In the rows, 128 means zero.
One hidden turn or mirror swaps the rows below in pairs. Which row is each named row swapped with?
nuva: [ 95  88 135 101 157 156 113 150 166 151 143 148 116 137 139 162 180 142
 133 123 123 116 144 115 129 151 149 143 120]
vad: [169 114 127 131 182 124 107 128 138 148 133 144 119 109 131 148 161 140
 118 129 145 148 160 134 123 122 130 119  80]
lakeb: [110  99 120 110 138 121 105 142 156 145 136 132 142 104 134 179 141 127
 127 121 134 137 129 102 118 155 193 146 107]
Kino: [164 112 118 110 120 115 150 118 164 125 131 118 142 132 117 144 155 132
 120 106 106 132 150 130 123 178 156 129  84]
Mokug: [116 119 148 150 124 120 166  99 149 153 139 111 131 126  80 134 105 122
 136  88 142 154 125 110 135 140 146 135 126]
nekad: [130 146  66 112 189 125 129 134 118 140 118 140 128 114 127 136 138 107
 135 135  97 162 139 108 123 119 142 143 115]
tizi: [ 58 112  99  91 141 127 144 111 127 154 110 124 107 125 133 128 150 141
 133 137 101 126 162 130 136 153 148 126 138]
Dukig: [ 83 121  90  98 114 137 131 113 149 102 138 129 128 115 133 150 140 158
 120 136  81 152 148 125 111 112 152 114 150]
Kezi: [ 98 125 137 117 120 105 143 106 150 132 131 121  94 137 113 135  88 142
 101 100 118 165 171 106 131 121 127 136 132]
ziva: [111 103 111  69 117 127 113 132 152 141 130 137 134 135 130 117 159 136
 131 141 177 140 132 137 125 135 140 132  92]
todol: [ 97 152 155 144 130 112 156 146 119 142 127 126 169 111 126 125 139 103
 117 135  92 118 127 135 133 137 118 141 124]
kubo: [156 136 157 122 138 135 130  67 132 138 128 110 117 115 106 123 139 137
 124 118 108 135 145 159 125 132 132 107 173]
zupu: [ 88 123 163  96 134 139 131 132 149 146 152 132 117 141  73 126 146 157
 142 121 106 134 109 114 145 137 144 119 126]
bem: [ 99 130 138 124 158 126  97 127 137 133 143 126 109 123 111 153 123 132
 102  99  57 149 138 120 133 127 152 143 101]
Pesi: [129 123 142 175 171 125 108 130 146 121 122 140 142 110 116 141 142 127
 136 137 192 134 145 136 121 138 149 135 120]
Luped: [115 152 118 141 152 120  99 138 116 143 114 161 149 115 108 120 147 137
 100 144 118 151  95 149 155 124 157 133 145]
Fak: [145 125 107 118 160 134 138 142 102 149 121 146 161 129 144 147 179 105
 130 128 137 126 143 152 118 151 175 151 131]
gev: [131 102 106 123 158 116 138 109 141 118 139 139 157 138 178 137 145 161
 118 109 144 166 140 135 113 109 151  91 127]
Befa: [122 126 133 173 119 148  96 132 127 138 149 156 135 131 114 141 143 126
 111 122 175 125 122 132 134 115 151 131  98]
Nizo: [108 136 113 113 155 128 143 134 133 111 164 151 138 121 135  92 142 128
 127 117 173 158 140 135 121  99 111 136 107]
padoz: [152 139 117 125 141 158 150 102 143 113 140 156 127 125 157  97 147 152
 136 120 129 162 156 142 114 122 116 113 158]
Mose: [147 123 138 114 119 139 150 128 148 151 100 125 125 117 125 139 140 125
 123 109 207 134 139 130 123 145 150 151 134]
pora: [131 140 114 106 188 149 124 125 131 152 141 147 119 144 136 150 131 129
 147  79 106  98 178 126 114 133 144 137 134]
tugu: [153 183 123  91 146 150 136 126 125 109 121 137 149 117 119 142 155 112
 111  86 128 130 154 149 104 118 140 134 143]
rano: [129 116 126 152 133 123 117  96 138 125 135 131 127 139 130  92 115 132
 103 145  93 165 138 140 131 120 105 124 160]
Suvek: [102 144 127  63 106 141 108 124 128 127 126 143 127 136 135 123 135 114
 118 128 102 142 149 142 127 114 147 142 176]
Gase: [108 127  99  52 148 135 144 123 141 135 130 149 116 123 132 122 121 132
 109 127  91 125 146 139 141 135 149 128 170]
saz: [165 126 158 142 141 139 136 134 136 144 139 147 138 127 119 134 133 131
 123 120 135 110 133 116 129 132 139 138  58]
gepo: [162 122 139 105 161 120 100 114 134 103 139 128 125 115 110 129 130 154
 136 115  73 136 133 102 123 155 166 123 134]
vis: [ 77 133 133 116 147 188 130 132 143 132 160 137 113 126 121 158 154 139
 135 118 133 103 125 130 111 139 133 133 157]
Taf: [ 66 124 129  96 202 123 151 131 136 145 157 132 129 118 130 149 147 128
 113 110 123 147 156 129 114 108 146 138 125]
dil: [ 69 116 135 127 141 121 135 134 112 138 115 127 122 124 123 135 140 123
 118 136  70 151 143 125 131 133 147 133  84]
Vodi: [167 131 103 111 109 140 128 128 138 113 144 132 123 111 121 141 117 144
 119 117  60 131 129 120 119 141 146 136 150]
bodo: [138  90 149 119 140 115 142  88 145 132 144  92 125 112 134 130 141 146
 156 126  90 157 152 120 136 149 130 122 151]
tus: [104 141 130  96 127 128 125  98 145 142 114 106 122  93 106 166  95 114
 108  94 127 149 132 115 108 107 154 142 144]
mepiz: [154 129 128 124 117 138 152 107 185 115 141 131 137 144  98  89 142 150
 140 131 110 147 128 126 148 131 146 134 142]
vosot: [ 86 145 131 112 152 153  99 158 136 135 137 126 116 112 102 169 136 137
  95 139 124 105 107 119 132 119 145 137 122]
neneg: [ 99 145 119 134  97 125 150 114 155 130 110 126 106  99 121 125 106 129
 106 116 133 153 168 139 133 120 112 131 159]
Lopi: [171 127 131 112 124 143 101 126 122  91 155 167 145 126 131 146 140 145
 139 119 150 136 140 116 141 158 137 130 116]
ziri: [147 110 112 138 135 127 135 133 141 150 140 132 124 119 124 154 146 131
 109 127 205 125 139 132 120 110 159 146 156]
Rog: [118 103 127 125  95 128 152 121 125 132 137 120 113 129 122 143 142 144
 134 115 190 113 145 136 139 148 144 127 157]
Rud: [155 117 146  91 190 137 130 135 120 141 137 144 136 150 134 139 160 101
 115 128 125 125 171 146 124 146 152 156 156]
Nifad: [118 132 117 134 116  97 130 143  98 103 118 127 115 102 132 142 105 137
 100 110 138 154 152 122 133  89 138 128 109]
fodo: [169 122 159 178 150 134 143 119 141 153 119 130 151 126 118 153 134 121
 108 118 132 161 125 132 131 139 163 129 103]
nemur: [122 124 118  94 172 127 115 153 138 151 122 144 140 111 107 165 136 129
 110 125 127 116 102 121 146 149 193 129 106]
Vipa: [107 143  85 136 145 150 137 130 134 143 169 145 128 156 143 149 138 146
 149  97 119 115 136 101 112 148 126 109 123]
zufel: [148 169 127 121 147 164 166  83 129 121 131 136 127 134 122 122 126 106
 138 102 130 125 154 147 119 150 119 137 155]
Lev: [153 136 151 123 182 152  94 145 106 137 149 126 132 142 129 154 160 120
 131 120 148 154 136 132 129  92 130 133 127]
dok: [131 116 114 144 115 104 110 131 118 101 128 153 118 126 114 100 148 151
 134 135  95 153 135 116 145 143 114 111 142]
rus: [128 124 123 147 123 122 125  94 151 115 121 131 105 148 116 109  98 138
 126 128 119 156 176 135 127 124 114 123 156]
Rela: [147 123 142 121 137 113 148  91 104 118 126 135 155 126 142 160 112  97
 113 106 118 151 179 141 135 150 149 146 151]
giris: [ 84 120 148  99 162 156 122 123 138 144 147 147 126 123 131 127 190 130
 145 116 135 113 149 151 129 166 139 146 153]
ziki: [ 97 116 118 148 105 126 150  84 134 134 130 141 120  93 143 110 116 121
 121 116 117 146 182 130 124 125 122 135 150]
Muma: [ 77 140 152 101 148 135 108 111 125 123 116 125 129 118 126 138 143 127
 112 107  62 143 132 133 130 110 161 134 149]
bupo: [130 146 136 115 142 146 166  68 118 128 139 134 130 124 150 106 123 130
 136  97 116 114 163 143 107 127 133 126 147]
zigi: [140 128 110 113 140 146 141 114 155 144 146 114 136 134  96 135 149 108
 130 155 118 115  91 135 140 162 142 142 163]
semu: [161 133 123 140 158 129 140 121 134 112 133 135 139 121 125 129 132 122
 122 128 128 139 134 128 130 161 139 138  52]
vatat: [ 92 138 159 120 147 122 120 131 133 120 138 137 139 122 117 129 157 146
 129 125 210 132 130 132 129 136 148 134 118]
Filan: [116 103  77 136 153 131 146 119 164 167 139 156 110 118 137 143 131 147
 114 127 115 146 146 125 140 159 137 138 173]
Nar: [142 144 112 146 196 133 156 127 152 140 123 138 154 122 127 138 148 112
 122 106 146 161 158 125 119  97 171 153 122]
zeso: [ 77 119 135  86 157 124 117 124 123 122 158 124 143 116 131 105 156 135
 125 121 145 156 141 143 113 124 137 106  88]
kavem: [137 119 113 127  94  88 128 110 123 123 106 126 118 104 118 101 120 151
 117 131 121 167 147 116 134  99 151 127 138]
Kap: [156 119 181 128 114 136 148 142 149 154 106 145 148 120 107 149 131 131
 123 114 128 151 129 120 143 115 125 120 161]
kir: [132 128 164 112 151 113 116 129 141 123 140 122 151 119 115 114 142 135
 134 132  82  87 130 152 139 153 144 138 108]
bomo: [104 119 163 101 131 155 140 122 151 167 150 114 112 118  79 154 112 118
 121  87 127 144 151 112 116 135 125 124 137]
vaz: [102 118 129  84 156 134 132 145 117 165 144 147 163 100 136 177 153 133
 130 123 143 133 120 139 116 135 182 137 125]
bir: [124 115 121 173 176 123 134 131 121 142 142 134 136 127 126 173 151 101
 102 109 156 131 146 134 123 139 142 139 172]
vogen: [136 113 124 180 177 144 108 127 137 158 123 151 139 110 126 142 153 131
 141 126 170 150 134 111 119 143 139 129 137]
muz: [138 139 109 108 113 111 130 103 137  99 115 116 116 121 141 108 101 148
  96 106 139 166 135 129 116 105 147 129 111]
lomuv: [ 99 118 137 119 129 153 130 163 133 158 110 142 148 133 100 183 173 116
 120 141 143 133 134 135 126 122 166 142 131]
gada: [106 134 107 158 125 126 109 133 145 132 122 132 131 128 126 145 147 142
 117 121 195 142 128 144 133 130 159 119  94]
mub: [112 120 123  64 103 136 135 126 131 150 149 145 126 128 119 146 111 147
 117 123  73 151 129 130 128 121 146 125 143]

Taf is swapped with zupu
rano is swapped with vogen
zeso is swapped with bomo
Kezi is swapped with vatat
Filan is swapped with Luped
Mose is swapped with muz
neneg is swapped with gada
Nizo is swapped with Mokug
vis is swapped with dil
vaz is swapped with mub
tugu is swapped with Kino

